Rotation paths and how fast each direction turns (deg/step)
Each turn is a multiple of 5 degrees from 10 to 175, or 0.
Each row of a path follows its step; steps can be skipped.
Rotation 1:
step 3: [  8 -11 -11 -24  27 -34   4 -13  -2  22 -22  35  -3 -53 -16  -1  -1 -10
 -24  11  11  -3  10 -15  35 -20  15 -44 -26  18  40  -4 -12 -27  23  15
 -14   8  27  -3 -13 -17  27 -54  24  26   2  53  -5  10 -13 -18 -23  31
 -30]
step 5: [ 49 -21  -8  -1   9  16   2  15   0  19   8 -18 -40  29  10  39   6  24
 -26  -7  36  23  -8 -27 -16  56  25 -20  11   5 -34  -4  31  18   1  39
 -43 -19   1  18  -8  11  -3 -36  15   7 -18  24 -10  -1 -19 -12 -48  -6
 -31]
step 7: [-21  -8   4   3  11 -14  10  -5  41  27 -14  27  -2 -28 -11  -5   9 -48
 -71 -17   0  29 -15   3 -19 -26  10   0 -21  11 -38  -1  -8  15 -41  36
  -3  -9  27   1 -39  25 -23   4  26   3  41 -14   9  20 -10 -17 -40 -30
  14]
step 22: [ 13   1 -63   4 -12 -58  -1  17   6 -15 -22   0  10  41   2  -7  27  16
  21  -3  55  26  -1  26   0  33 -18   3 -33  11   7 -17  -7  21  28 -14
   1   1  -1  32 -10  -1 -11  28  28  28  48  24   4 -12  25   1  33  29
  10]
step 26: [-24  13 -21 -26  20  -2 -57  10  10  23 -27  23  12  29  39  36 -19  30
  26 -43 -30   4 -13 -13 -31  -8  -2 -47 -22 -24 -37 -13  -9   8  27  26
   4 -10 -35  21 -11 -30  14  18  27  -3  14  -2  -5  32  -5 -10  11   8
 -25]
step 31: [ 34  -1 -18 -10  11   0 -38 -18   0  -7  21   2 -37 -16  25  36  32   9
  26  21 -27  61 -24 -11  -5   5  -1 -17  -9  -3  20  -6 -30 -21   2  31
   9 -12 -17 -25 -38 -49  45 -43  28 -10  -2  29 -23  14  10 -20  -4 -10
  -5]
step 35: [-33   0  -3   0  -8   7 -12 -34   6  35   4  28   4 -23 -30  12 -36  -9
 -13  13  11  43  -3 -14  39   4  22   1 -25 -13   3  17 -24 -40   5  -6
  -7   2  29  27  26  20  -9 -36  54  12  27  59   3  19 -17 -30 -28 -25
  11]
step 37: [ 37  -4 -12 -29   8   1 -15 -15 -26  19   7  -9  11  34  40  45 -14   9
  16  -1   6 -23   0 -31 -24  -1  18 -41  13  -8 -46 -37 -17  -8   7  32
 -35  20  28 -10  -4  24 -15 -47  16  -3  31 -15  21  25 -27 -14 -38 -11
 -28]
step 45: [ 34 -30  23 -32 -47  30  26 -11 -20  15  -7   1 -27   9  24  12 -26 -19
 -22 -65  46  38  -3  -6  10  31  18  21   4  -3   4 -25  22   2  21   3
   0  19   6  13 -12   5  -4  -7  20 -22  21  20 -22  21 -19  -1 -43  -6
 -40]
Directions:
[  4  -1   0  -5 -12   3   4  -4  -4   3   4  -6   2  10  -4  12   9  -3
   0   7  11  -4   1 -10  -3   3  -1   0  13   6  -3   7   3  -6  -1   6
   4  11 -12   1   0   4  -1  -8   0  -1  -2 -16   6 -18   3   8  -4  -2
  -3] => 80
[  9   0  -2  -7   7  -3   4   5  -4  -2  10  -7   6  -6   0  -3   2   9
   5  -2   2  -8   2  -8   5   7  -5   8  -6  14   6  -6 -18  -1   4  -5
   0   8  13 -10  -4  -7  -2  -7  -2  -7   1  -4   4   0   7  -2  -1  14
  -9] => 40
[  2  -3   1   1  -4   6   6   7   1  -4  -5   5  -5  -3   1  12   0  -3
   8  -2  -4   7 -12   5  11   5  -3   5   7  -7  -2  22  -6   6  -2   0
   7   5   9  -3   8   5  15  -7 -12   1   6   2  -1   2   0  -7  -2   3
  -8] => 100
[  0   4   2   3 -12  -8   6   3  15  12   2  -5   0 -15   2   4  -5  -4
  -5   2  -4   5   5  -3   2  -2  12   2   2  -6  16   3  -7  -8 -10 -10
  -4   1 -10  -8  -8  -4   0  -2   0   5   2   7   9  -6   4  -2   2  -1
   2] => 100
[ -2   0   2   3  -2   0   0   1  -5   4   6   6   3  -5  -7  -1  -3  14
  -8   4   9   5 -22   7  -7   7   3  14  -3   3  -5  -1 -10  -5 -13   2
  -1   0  -2   4  -3  17 -10   5   2  -5   4   3  -9  -5   2   1   5   0
   2] => 140
[  9  -1   2  -3  -1   4  -4  -7  -3   0   5  -7   2   6  15  -9  -7  16
   2 -13   1   2  -1   0 -12  10  11  -2   8  -7  -7  10  -1  11   9  -5
  -8   4  -2  -6  -5  -2  -5  -2  -9   7  -1   6   3  -3  -2   0   6  -8
   0] => 100
[  4 -16  14   1   7  -2  -1   0   7   5  -8  -7   9  -2   1  13 -12   1
   6   8   4   5  -4 -11  -1  -2   6   2   1  -5   4  -9   1   4   9   0
   0  -6   0   8  -1   1  -6  -3 -10   3   2  -8 -14   7   6   6  -6  -1
  -2] => 135
[  6  -9  -5  -1  10   5   8   1 -10  15   0   7  -7  -3  -5   0   2 -11
   4 -16   4  -7  -5  -1   3  -4  -3   2   3  -1  -4  -2   0   5   0 -11
  -9  -2 -10  -1  -5   5   0  -9  -1   0  -5  -2   0   1   5  -3  -6   5
  21] => 10
Rotation 2:
step 7: [-29  22 -19 -54  15 -15   3   4  29 -10  14 -61  -6 -12 -19  28  15 -62
  16   1  51  -1   1 -23   1   4  19   4 -13  -8 -21 -22  14  -2   7   8
 -10  19  -5 -62  10  27 -20   5 -36 -36 -36  -5  39   7 -15 -18   5  10
  45]
step 9: [  1  -5  11 -10   3  32   1 -21 -14  22  41   5   7  14  -9  30  16 -62
  -3  27 -18 -77  18   8 -28  29  -2 -23  19   8  26 -22  38   7   6 -13
  -2   5 -10 -17  23   2 -21 -28  21 -25 -45  -3   7 -26  18 -35  46 -17
  40]
step 17: [-35 -33  -6  16   9 -17  30 -20  22  42  17  33  10   2  -8  24   9 -43
 -16   6  42  -8 -13  15 -53   5  25 -10   2  -7  21  22  46  18  11  32
   3  -3   6 -41  38  37  -8   2   4  13   9   6  25 -16  14 -66  30   9
  42]
step 21: [ -7  16 -20  41 -38  -7  13   5  -1  11 -23 -24  -1 -11 -13  23 -20 -48
 -18   6  -1 -40  21 -23  51  -2 -12   3  -2 -11   8 -12   8  55 -19  -4
  16   7  29 -37 -32  22  39 -32 -24 -24  30   7 -11 -24 -21  22 -33 -45
  48]
step 29: [-10  -2 -20  -6  19  29 -24  20   3  17 -14 -22  43 -20  16   9 -23 -32
 -47 -25 -49 -52  19 -19   8  31 -19  -4  29   2  21 -20  25  23 -18  -9
   2  13  44 -42   7   2  28  38  15 -21  16  -8  38 -46 -27  17   6 -21
  28]
step 33: [-45 -37 -46  39  -6 -49  -5 -15  13   5   9  -9 -30  10 -11  -6  -2 -25
  -6  51  31 -32 -20  19  -5   5  -9 -29   4 -35  13  18  26 -32 -20  -4
 -14  32  -7 -24  -4  36   5  11  12  42 -10 -18  31 -14  23 -54  -7  15
  39]
step 35: [  9 -45 -12  -1  -1   7 -12 -22  54  31   8   2 -10   6  16 -16   1 -56
 -25  21 -28 -29 -23 -31 -20 -27 -27 -14  -6  14 -22  -6  30 -20 -24  30
  -1  28  34  -6  22  79  20  19  20 -45 -25   0  -8  21 -22   5 -11  -8
  15]
step 38: [-37 -25  17  28   3  -6 -31  -3 -14 -36   3 -14  21   9  -3  19  13 -60
 -33  16  -6  -6 -16   5  -1 -20  -4 -29   3  20   1 -47  35 -22 -18  -5
   7 -24 -14 -41  18  25  45  25   9 -37  -3  36 -10 -36   4  29 -40   5
  57]
step 42: [ 19 -13  18 -10   4  15  15 -30  -3  17  -4   0   7   0  -1   7   7 -13
 -14  33  13 -37 -38  -6  19  50  22  -5  -5 -22  39  28  23  25  13   8
  -1  21  23  -4  24  18  72 -27  -7  29 -30 -39  50 -16 -21 -38  25   9
  52]
Directions:
[  1   1   5  -3   3  -4   7  -9   8  -2   2  -6 -10  -4  -6   4   3   3
   1   4  -2  -6  13  -3  -6   2  20   1   1 -15  -5 -10  -5   0   1  -5
   2  -3  -6   1   6  -2  -2   9  -8   9  -4   5   3  -8  17  -4   3   6
   3] => 135
[ -6  -1   8  -4   0  -3  -6   4  -5  -4  -1 -11 -12 -10  -8  -4  14  -5
  -6   6  10   3 -11   7  -5 -13   0  -5  10   6  -3   2  12  -4   0  -2
   5  -1   5  -3  -5   7 -11   5   4  -2  -2   8   1   9  10  -2  -4   7
  -5] => 140
[  1  -3   0   9 -10   1  -2   9 -10   3   4  -9  -5   4   2   9   2  11
  -1  19   2 -12  -4   1  11   0   2 -12   4  -7  -1   5  -5   7   6   3
  -5   1   4   9  -3   5   2   1   7  -1  -3   4  -9  -7   0  -5  11 -11
   4] => 120
[ -2   1  -2  11 -16 -10  -2  -5  -8   6  -5   8   2   4  -6   2  -2  -2
   2  -4   0   3   0   2  -4   7  -1  -1  10  -2  17  -1   3   3   0  -3
   9   1   8  -4  -2  -8  -1   1   6  -8  -3  -4  13 -14  17  -1  -5  -5
  -3] => 90
[ -4   2  -5  -6  -2   0   2  -3  12  -1  -2   2  -4  -7  -4  -9   3  15
  -5  -1   9   5  -2  -2   4   1  -2   0 -16  -2  -2   3   0  -4   4   9
   7  13  -4  -4   3   1   0  -8  12  -6 -20  -5   2  -3   2 -13   1  -3
   3] => 40
[-10  -6  -1   2  10  -3  -4  -4   2 -15  -4   1  -1   3  -3   6   4   3
  14  -5   6  12 -15   3   7  -1   6  -2   2  -6   0   9   2  11   8  -5
  -3  -2  -9  -7   5   4   4   5  -6  -6  12  -5   0 -12  -5  -9  -5  -2
   7] => 70
[  4   4   4   4  -5   9  15   7  -7   6   0   9   0 -10  -1   3 -19  -8
   1   3   4  10   0  -1   7  -2   3   2  -5  -6  -7  -3   8  -1   5  -5
   1  -1  -2   5   3   6  -6  -2   2  -6   0   6 -13  -4   5  -4 -19   5
   2] => 110
Rotation 3:
step 0: [-56  26 -52   2 -32  28 -36  -6  -4  -5  10  -8  23   9 -34 -35  -6  -5
  -5 -13  27  -9  -5  18 -28  26  42  26  19  24 -33 -19 -51  -5   5   4
 -33  -2  33  -4   4 -24 -14  24   2 -26  41 -32  11   5 -27   7 -13   9
  36]
step 1: [-33  31  -3 -27  10   0 -49  16  17  10  22  12  29 -31 -16   4 -18   1
  32 -31  12  19 -18  76  23   6  11  11 -35   6  29  25  -1   2  32  22
 -48   3  16  13 -36  -3  28 -43 -17   7  -5  17 -27  13   8 -18   9  16
  36]
step 9: [  6 -14 -44  -2 -38  10 -20  19  32 -23  16  39 -18 -50 -13   9  17  -7
 -31 -50  42   2  26  39 -20  -5   3  35 -12 -50   8 -30 -22  17  23   1
   5 -13  10   4  -5 -22 -50  10  15   7  11  28 -15  26   5 -19   1  -4
 -38]
step 18: [-11  16 -35 -72 -27 -25 -41  27  -6 -25  25 -26 -24   2   1 -12  -1 -17
  29 -16  -2 -25  17  51  20  -9 -48   2  18  17  -4  28 -17 -42  12  40
   0  20  20  19  -5 -11 -27   8   3   1  56   3  -3  30   3   5  18  16
   5]
step 30: [  9  10  10  -2  -3   1 -45  -5  14  -8  26   5  41 -39 -14   2  32 -18
  -2 -13 -13  22  -6  21   7  10 -19 -20  16 -42 -16 -11 -26 -10  55  30
 -18  16 -15 -30 -40 -38  34 -29   6  -5  52  32 -27  29  47 -28 -20  15
   5]
step 31: [-11  28  17  29 -28  28 -40  35 -10   8  52  14  36 -22   4 -11 -13  22
 -16  19  12  14   1  20 -21  15  20 -34   4   3 -74 -17 -42  -1  11  12
 -11 -22 -32 -17 -19  37 -16  -4  24   7 -41 -40  12  23  -8 -23 -10   3
 -14]
step 34: [-38   3  24 -15  -2  -6   3 -36  30  -1  20   2   3  19  22 -12 -27 -48
 -30 -31  17 -24 -30 -16 -24  22   7   7  23 -20 -54   8 -23 -16  42  64
 -15  25  18 -15  -4  26 -29  14 -20  -7   0 -35  18  22 -26 -37  12 -14
 -19]
step 41: [  0  14 -17 -24 -30   1 -46   3  -4  -2  10  17  17 -27 -31 -18  45 -33
   9 -42  41  48  14  52  32  14  11  28  -3  -5  -1 -18 -11 -29  21  12
  -5  21   2 -23 -19 -53  -1 -28  14  18  21  14  10 -13  32 -47 -10  16
  -3]
step 43: [ -4   4 -57  48   2  -1  -6  25   9 -15  18 -10 -20 -25 -36  -6 -48 -29
 -29  13  72 -28 -22  18 -19 -24  27  -9 -21  34 -31 -27 -11  -8  10  -4
  -9 -21  35  11  -5 -15  -8  12  -7 -13   7  -5   9  12 -38 -33  11  38
 -13]
Directions:
[ -3  -4  -2  -4  -7   9  11  -2  11  14   1   3 -10   0   4   4 -10  -3
  -9   2  -6  12   4  -3   9   2   1  14 -11  -1  -2  -2  -4  -7   0  -3
  10  -2  -7   5   4  -6  -5   6  -4   2   1  13   8  -2   6   1   3 -12
  -1] => 25
[ -4   4  -7  -2  -1   3   2  -2   6   0   1  -4   1   5   5   3   5   9
  -3   4  13  -8  -1   5   6  -4  -1  -2   3  -3   4 -15  15 -10  11  -1
  -4  -2  -7   8  11 -11  10   3   9   1  -8  -2  -5 -15   3  -4   0   2
 -10] => 20
[  2  -8  -2 -15   3 -12  -4  -2   1   0   0   8  -2  -4  -2   2   0   0
   2  -7  10  -7  -5   3  -2  -2  14   8  11  15  -2  -6  -4  -1 -10  -5
  -6  -2  -1   5   4   0  -4  -7   9  10   9  12  -3   4  10   9  -5  -6
  -2] => 125
[  4  -9   4   2  -1   2  12   3  -8   6   9  -7   2   1   6  -9   2  -7
  -2  -3   5   9  -3  -3   3  -5   8  -7   0  10   4   0  -2  -5   1  -4
  13   2  -6 -14   3   0   4 -19   8   3   6 -10  -4  -2  -3 -14   3  -6
  -5] => 40
[ -5   6  -5   1   0  -2   4  -3   3   5 -23  -2  -3   3   4  -5  -1  -1
   2   6   3   3  -5   0 -10  -4   4  -1   5   3  -8  -3  -5  -2   3  -6
  -2 -10 -15   2  -4   7  -1   4 -13   8   0  -7   2   9 -11  -9 -12  -1
 -12] => 125
[ -3   7   4  -2  -5   2  -4  -9   2   2   9   5 -11  16  -3  -7  10  -1
   6   0   4   4   2   0  -3   0 -11  -7  -9   5  -6  -4   8   5   3  -7
  -5  14   6   6   2   0   3  -8  -8   6   1  -1   0  15  12  -3   0  -9
  -3] => 65
Rotation 4:
step 8: [  5  13  38 -34  13  29  -1   2 -24  14 -23  18  -3 -17  15 -29  17 -42
  -6  44 -56   9 -26  19  16   8 -16  -5   5  22  20 -21  27  51  22  43
   7  15 -32 -12  32  24 -22   2  13  -7  -8   7  23  28 -31 -25  29 -20
 -10]
step 19: [ 16   1  -3 -18  16   0  27 -26  55  -6 -11  14 -13 -22  11 -14   4 -16
   1  15 -10  19  -8 -47  33  38  -5  -3 -23  61  23 -25  15  31 -20  20
  16  11  35   0  25  22  -1   1 -28 -35 -36  10 -11  -7 -67 -22  12   5
   0]
step 21: [ 19 -30  40  18  11  34 -32 -34   2  10 -19 -30 -10 -42 -22 -48   0  -1
  14 -34 -36  21 -17   5  34 -41  33   7  23  16  14  14  -9  -2  23  -4
   4  21   0 -44  -6  28   6  21   0   8   0  33 -17   3  -7  37 -40   0
 -31]
step 23: [ -9  19  28 -31  13  12  14  -8   2  37 -24  39  10 -45  -9  -3 -15 -22
 -30  22 -28 -10   7 -29   0 -12 -50  19 -23   3 -23   3  16  48  22  39
  -3  44 -23  13   4 -10  24  14  -6 -16 -21  -6  31  12 -47  20  20  -7
 -40]
step 25: [ 31 -27  21 -44  40 -10 -15  -1   7  -9 -13  -4  -9 -12 -38   3  33 -39
  12 -20   7  37  -8  -9   1   4  -1  26  23  50   1  -1   7  41   2 -22
  37 -10  44 -24  46  15 -27   8  28 -11 -41   6 -25   9 -11   2 -26  32
 -18]
step 38: [  7   8  36  -8   9  28  34 -29  -4  33 -26   0 -24 -48  41 -20   7 -38
 -21   7 -29  17  -2  10  26 -28  -6 -26  11  14   0   0  31  36  30  55
   7  15   7  17  47  24 -17   0 -19 -32   4 -22  33  -3 -29   2  19  11
 -10]
step 39: [ 43  20  39  55  34  22 -22 -33   4  34 -22  17   7 -18 -33  19 -28 -33
   3 -24 -48 -15  -4  27  -5   4   6 -13   1  24  -5   8  24  58  12  19
   4  25  -5 -20   0  28   7 -30   3   6  30  19   6   9  -3  30  12 -12
 -23]
step 40: [ 37   8  30 -23  15 -12 -53  17 -12   8   1  15 -27 -34 -35 -28  -8 -29
  -2 -35  -5  -6  -6   0  14  21 -12   5 -15  26 -17  10  20  48  18 -13
   2  11  20 -33 -15  17 -13  38  46   8 -17  -6 -44  54   3  33 -21   5
 -14]
step 44: [ 29   4  63 -48  18  55   0  -4 -10  -9  19   6 -34  -6  -2 -64  53   6
   5  -3 -11  -6 -19   2  28  -7  17  17 -16  44  20   7   9  12   9  -8
  -1 -18  25  13  37  32 -28  12  -3 -23  20 -14  -5  12  -6  -7  -6  -7
 -33]
Directions:
[ 10  -7   4  -7  -5 -13  11  -5   4   2  10   7  -4   3  21  -4  -1  -3
  -4  -1   3   4  -4   1   4   2  -7   5   2   9   7   8   0  -8   2  -5
  10   3 -10   4  -8   0   4   2  11  -7  -3  -3   5 -10   4   5  -5   4
  -2] => 95
[-11   5  11  -8   5   4  -7  -3   2  -2   4 -14  12   2  -4   3 -10  -4
  -7 -13   7  -1   9  11  11  11  -1  -2   5  -5  14   4  -1   5   2  -8
   5   5  -1   1  -4   0   1  -6   5   2   0  -4  -1  -5  -2  -4   2 -10
  -6] => 95
[-13 -18  -1  -2   2   1   1 -14   5  -1  -4  -2   6  -4 -16  -3   5   0
   2   5   3   2  -1  -6  -4  -2 -13   4   0  11   2  -2  -6 -15  -3  -3
   2   1  -8  -2  -8   1   8  -4  -9   1  -8   0  -1   6  -7  -6  -3   2
  -9] => 10
[  6   5   0  14  -1   6  14  11  -2  -1   9   6  -2   5 -16  -8 -10 -15
  -5   3   9  -5   6   0   5   1   5  11   9  11  -2  -3  -4   1   5  -5
   8  -8  -4   2  -1  -2   4   2  -8   1   4  -2   0   0  -2  -5  -3  -2
   7] => 145
[ 10  -9  -5   9   3  -1 -10  -3   5   9  -2  -4  -5  -4  -8   3  -1  -6
   8   4   2   7  -8  11   3  -9   0  -2  12  -8   8  -2  -7   5  -1  -9
   0  -4   1  -1   2 -12   4 -11   4  -1   8  -3  -2  -9   2   8   6  15
  -4] => 100
[ -2  16  -3   8 -10  -4   2 -15  -6  -1  -2  -7  -7  -4   4  -4   5  -3
   1  -1   5  -4  -8   4  -1  -5  -2  -7   8  12   8  -8   0  -9  -2   5
   5  13  16   4  -2   0   5   0   2   1   8   1 -12   0  -6  -6   6  -5
   6] => 40
[ -5   2  -5 -12  -7   6  -9   8  11  11   3   2  10  18   4  10   1   3
  -3   5   1   7   2  -5  -4  -3   6   3  16  13  -1  -4   7  -5   0  -1
   4  -2   6   5  10   3  -3   4  -5   0  -3   0  -3  -4  -9   2   8   7
  -5] => 60
Rotation 5:
step 7: [ 34  53 -17   9  23  -6   4  42  16   6  -2  -3 -46 -43 -15  32  18   9
 -15  12  22  49 -37 -40  -3 -21   9  -3  -3   1  16 -13 -21 -16   7  25
  -7 -29 -17  -7  11  -1   0 -46  18 -21  -3 -28   2 -62 -34  12   6   3
 -19]
step 8: [ 12 -14 -27 -15  32   3 -10 -23  45 -16  20  16  16 -14  17  -9   1   6
  17 -24 -26 -12   0 -31 -28  49  25  33 -22  -4   1  27 -29 -15   8  35
 -31   6 -10  -4  11  48 -15 -37  13 -17   2 -26 -68  22  10   0  26 -17
  34]
step 16: [-12 -41   5 -58  -6  26  19 -20  50   8  -3 -41 -11  21 -19 -23  16  24
 -10 -11   1   7 -36  43   8   9 -15   3   4  21 -12   0 -11 -23  28   1
 -33  24  -9  44 -10   2 -26 -15 -35  -4  50   4  -2  18 -12 -35   4  37
  26]
step 17: [  9 -12  -8 -20 -44  44  31 -12 -18 -34 -36 -41 -16 -19  14  35 -46  19
 -28  -8  15 -31  66  13  -1   9  -5 -17  12   1  43  15  -5  34 -12 -28
  -6  21 -21 -20 -14 -35  -8   4 -16 -12  -4   1 -13  -3  -1 -31  11   2
 -30]
step 20: [ 14   7 -23  36 -23 -17  16  30  14  -6 -16  24  34  39 -27  32  -2  26
  -1 -15 -21 -12  35 -20  56 -17  -1  31  19  -4  -2  17 -34 -24   3  -2
  10  -6   6 -10  16  20   6 -32   2  14 -34   3 -50 -14  60 -10  -5  27
  38]
step 29: [ 39   2 -21 -45  -8  -9 -16  20 -58  41 -24  22  -2  14  12 -32 -31 -31
  -9  -7 -10  12  17  23   0  26  14 -12 -17 -10 -28  11 -17  36   8 -37
  -7  18 -36   3 -27 -38  -4  -9 -13  36  -3 -14 -15  17 -38  17  30  25
 -32]
step 35: [ 38  21 -15  -9  22   8 -19   2 -45  20 -54 -22  -7  -3 -13 -72  30  23
   3 -11  21  -6   0 -31  -4  23  -5  11  15  22   1  28  22   7  11 -11
 -10  39 -44  23   0 -17 -32  14 -10  17  20  23 -15  50   0   2  -6  15
  37]
step 39: [-27  10  23  46  15  17 -45  11 -15  21  11  18   3  19   4  45  10  29
   6  19   1   4  26  14   6 -13  23  48  25 -31 -30 -27 -14  38   4  56
  -4  -6   7  -1  -4  22 -37   6  -9 -25  13 -31 -44   0   8 -47  19  -5
  17]
step 42: [  8  44   7  -4   7  26  43 -21  23  41 -10   8 -31 -28   4  30 -26   0
  -4   0  10  25  50  -3 -40 -35   9  17  28  22  -8  46  24   2  -9 -10
 -44   3  -1 -14  20 -15  27 -15  17  -9  37  20   6 -23   5 -26   9  -9
 -52]
Directions:
[ -8   0   1   5 -11  -3   6 -12  -2   2   9  -1   2  -6   6   6  -4  -7
  -1  10  -3  -5  12  -7  10  -8   2   6   8 -14   0   8  -1   3   0  -5
  -4   4  -9   9   9   6   9   8   0   5  -4  -5  -4  -6  -4 -13   0  -2
   2] => 130
[  1  -7 -15   2  10   2 -11   9   4  10   0   2   5  -9  -7   5   5   5
  -1   6   0  -7   1   1  -1  -3  -6   3   2   1  -1   2   0  -5  -4  10
   4  12  -8   2   6   4   4 -13  13  14  -1  -4   4  -6   3   4  11  -2
   8] => 55
[  0  -5 -12   9  -6  -9  -2   0   9   0   6   8  -6  -5  -8  -6 -14  -3
   5   8  -2   1  16  17  -6   2  -4  -1   3  -1   3  -1   9   4  -4  -7
  -1   4   0  -5   0  -6   2   5   4 -11   0   2   7   6  -7  12   2   4
  -9] => 90
[  5  -1  -7   3  -2   7   4   8  -9  -4  -1  11   1  -2   7  -1   0  17
   2   9   3  -8  -1   5   6  -6  -4   3   7   3  -1   3  -3  -6   5   4
   9   1  -4  -8   6  10  -6   7  -3 -14   7  17   1  -2   3 -13  -5   6
   1] => 20
[ 10   4   5  -7   1  -3  -3   5  -1   6  -2   2  -1   1   3  -3   6   1
  -6  -7   9 -13  15  14   2 -12   5   2   8   7   5   0  -4   4   3  -3
   6 -12  17  -2   5  -4  12   2   0   4  -5  -4  -9 -10  -1   3   5  -4
   2] => 130
[  7  -1   5   5  -4  -4   8  -4  10   8   3   4   2   9 -16  -4   5   1
  -2   5   1   4   2  -1  13   3  -4  -3  -8  14  -2   8  10   6   2  -2
   0   9  10   0   9  -3  -1   3  -3  14   1   9   4  -2   9  -6 -12   2
   4] => 70
[ -3   1 -10   4  -9  -2  -4  -3  -2  -7  -9   2   4   9   7   1  -6  -5
 -13 -16   1 -13   5  -4   2   6   2   4 -12  -1  -2  12  -3   9   8  -5
   9   5  -1  -9   1   4   5 -12   6  -4   1  -3  12   5   1   0  -6   2
   4] => 125
[ -2 -13   0  -2   9 -12 -15  -8   4  -3  -4  -1   6   3   3  -9   6   9
   1  -2   3   9   3   3  13   1   3   3  -2 -14   1  16  -1   5  -4   6
   3  -2   2   2  -6   0  -3   7   1  -1  13  -1 -12   1   5   4   2  10
  -3] => 175
